In the data rows, the value 128 means zero.
Here are some numbered points:
array([163, 130,  91, 165, 157, 118, 202, 176, 118,  67, 119, 109, 122,  52, 206,  69]) 0
array([120, 112, 117, 118, 171, 150,  70,  89,  99, 155, 115, 135, 110, 152,  62, 162]) 1
array([154, 160, 160, 157,  97, 118, 162, 152, 154, 134, 119, 139, 170, 109, 190, 109]) 2
array([ 66, 111, 115,   0,  53, 137, 147, 115, 143, 154, 221,  61,  30, 155, 107,  90]) 3
array([154, 215, 157, 112,  79, 116, 128, 128, 124,  97,  79,  61, 203, 103, 145,  77]) 4
array([ 81,  99,  87, 150, 165, 125, 109, 159, 127, 107, 117, 166, 109, 158, 134, 202]) 5
array([177, 169, 153, 169, 123, 164,  73, 155, 114, 106,  41, 147, 155, 151, 150, 155]) 6
array([ 50,  96, 151, 179, 145,  96,  99, 104, 121, 211, 138, 194, 165, 217,  55, 246]) 7
array([129, 124, 117,  49,  71,  96, 162, 117, 166, 184, 214, 176, 164, 132, 160, 114]) 8
array([120, 122, 127,  82,  87, 124, 188, 153, 172, 119, 152, 110, 123, 113, 185,  99]) 9
array([188, 136, 131, 203, 154, 137, 116, 148, 129,  95,  83, 130, 145,  87, 162, 100]) 10
array([137, 108, 114, 173, 147, 116, 120, 102, 134, 141, 143, 137, 141, 122, 102, 136]) 11
array([150, 130, 141, 204, 141, 128,  85, 132, 121, 120,  86, 161, 160, 137, 126, 167]) 12
array([130,  79, 104, 222, 194, 115, 137, 110, 126, 107, 135, 137, 131,  89, 101, 120]) 13
array([141, 117, 129, 174, 151, 116, 111, 108, 139, 141, 132, 142, 132, 126, 113, 135]) 14
array([173, 137, 131, 204, 151, 135, 104, 132, 117, 109,  90, 131, 150, 106, 144, 106]) 15
array([ 84, 128, 160,  18,  58, 153, 153, 109, 151, 160, 178, 120,  90, 184, 102, 147]) 16
array([175, 139, 116, 187, 161, 131, 106, 145, 117, 106,  93, 153, 156,  93, 163, 145]) 17
New points follow, each followed by the numbers of its five nearest points above, nearest first.
array([137, 138, 108, 165, 159, 108, 112, 158, 136, 115, 108, 129, 156, 116, 162, 137]) ~ 17 15 14 10 12
array([ 84, 149, 105,  18,  65,  89, 207, 146, 155, 117, 166,  78, 153, 122, 183, 108]) ~ 9 8 16 3 2
array([ 83, 119, 164,  22,  50, 145, 143, 110, 148, 174, 171, 118,  78, 182, 100, 138]) ~ 16 3 8 9 1
array([162, 156, 169, 118, 101, 141, 118, 112, 127, 148, 115, 120, 142, 131, 111, 106]) ~ 14 11 2 15 4
array([ 77, 103,  93, 166, 169,  90,  96, 157, 143, 163, 139, 177, 164, 159, 133, 211]) ~ 5 14 11 12 7
array([115,  63,  69, 203, 228,  91, 137, 110, 126, 124, 165, 114, 104,  99, 107, 126]) ~ 13 11 14 5 15
array([ 71,  86, 115,  99, 149, 154,  99,  97,  98, 146, 140, 148,  88, 171,  30, 179]) ~ 1 5 11 14 7
array([116, 128, 115,  55, 107, 150, 133, 144, 123, 107, 144, 103,  84, 137, 147, 128]) ~ 9 16 3 14 11
array([255, 204, 160, 193, 114, 141, 123, 182, 129,  70,  51,  93, 150,  50, 227,  37]) ~ 10 0 15 4 2
array([107, 123, 200, 186, 103, 137, 102, 114, 121, 197, 107, 196, 149, 198,  77, 185]) ~ 7 12 14 11 1
array([109, 115, 115,  21, 109, 166, 142, 102,  95, 126, 175,  71,  24, 124,  62,  76]) ~ 3 16 1 9 11
array([ 89, 111,  94, 183, 180,  79,  86, 159, 147, 151, 126, 168, 163, 154, 151, 198]) ~ 5 12 14 11 17
array([103, 131, 143,  86,  82, 127, 126, 115, 155, 171, 150, 132, 125, 167, 123, 152]) ~ 16 8 14 9 11
array([141, 107, 113,  79, 131, 127, 175, 101, 117, 103, 166,  65,  79,  73, 114,  37]) ~ 9 0 11 3 14
array([150, 163, 181, 103,  80, 127, 114, 124, 155, 166, 125, 127, 170, 156, 138, 121]) ~ 2 14 4 9 11
array([155, 142, 153, 212, 140, 133,  82, 134, 118, 135,  79, 161, 162, 131, 123, 155]) ~ 12 15 17 6 14
array([172, 169, 170, 172,  84, 156, 162, 158, 147, 101,  77, 128, 157, 125, 181, 118]) ~ 2 10 15 6 17
array([131, 120, 143, 208, 154, 131,  78, 128, 110, 128,  90, 165, 148, 154,  98, 177]) ~ 12 14 11 15 17
array([173, 140, 137, 141, 108, 139, 189, 151, 136,  85, 120,  99, 113,  77, 181,  65]) ~ 0 2 9 10 15
array([ 91, 112,  92, 167, 167,  90,  83, 158, 156, 135, 124, 170, 157, 170, 148, 212]) ~ 5 12 14 11 17
array([139, 146, 136,  88,  86, 133, 194, 140, 149, 110, 143, 111, 125,  96, 172,  83]) ~ 9 2 0 8 4
array([ 55, 150, 144,  32,  75, 136, 102, 115, 113, 145, 131,  76, 114, 169,  73, 151]) ~ 16 3 1 9 11
array([172, 160, 188, 183,  78, 149, 159, 151, 149, 106,  78, 145, 142, 115, 186, 119]) ~ 2 10 15 6 17
array([158, 211, 154, 143,  91, 140, 117, 160, 101,  70,  46, 113, 227, 103, 170, 113]) ~ 4 6 2 10 15
array([ 83, 110, 136,  46, 108, 128, 118,  80, 115, 214, 197, 144,  87, 176,  47, 128]) ~ 16 1 3 8 11
array([ 89,  95,  89, 158, 151, 124, 107, 156, 127, 120, 120, 163, 110, 150, 133, 196]) ~ 5 14 11 12 1
array([164, 123, 100, 110, 129, 111, 229, 165, 159,  71, 160,  78, 146,  53, 229,  35]) ~ 0 9 2 10 4
array([ 69, 111, 108,   0,  52, 151, 150, 117, 138, 154, 222,  59,  32, 157, 105,  95]) ~ 3 16 9 8 1
array([164, 142, 171, 255, 173, 110,  70, 133, 128, 161,  40, 214, 220, 147, 136, 195]) ~ 12 6 17 15 14
array([ 62, 154, 143,  44,  73, 132,  97, 108, 112, 134, 127,  93, 113, 185,  76, 156]) ~ 16 1 3 11 14
array([162, 131,  82, 145, 168, 131, 204, 168, 131,  37, 119, 101, 123,  47, 214,  77]) ~ 0 10 9 17 2
array([ 68,  87, 107, 111, 142, 156,  74,  88,  98, 156, 137, 138,  66, 186,  30, 190]) ~ 1 5 11 7 14
array([170, 165, 153, 155,  93, 120, 149, 158, 156, 129, 125, 143, 158, 125, 194, 114]) ~ 2 9 10 17 15
array([193, 217, 183, 213, 101, 157,  22, 198, 118, 120,   0, 188, 209, 162, 173, 201]) ~ 6 12 17 15 10
array([114, 139, 138, 181,  88, 103, 175, 191, 183, 119, 112, 175, 200, 159, 231, 176]) ~ 2 9 17 12 5
array([107,  73,  68, 193, 218,  98, 144, 111, 127, 115, 160, 120, 114,  95, 102, 127]) ~ 13 11 14 5 15
array([159, 116, 158, 255, 185, 123,  75, 104, 106, 135,  85, 169, 150, 138,  84, 167]) ~ 12 14 15 11 13
array([169, 113, 110, 170, 167, 120, 207, 119, 131,  79, 149,  82, 144,  22, 150,  23]) ~ 0 10 13 15 2
array([113, 131, 120,  81,  82, 121, 197, 150, 176, 115, 153, 112, 119, 117, 186,  97]) ~ 9 2 8 0 16
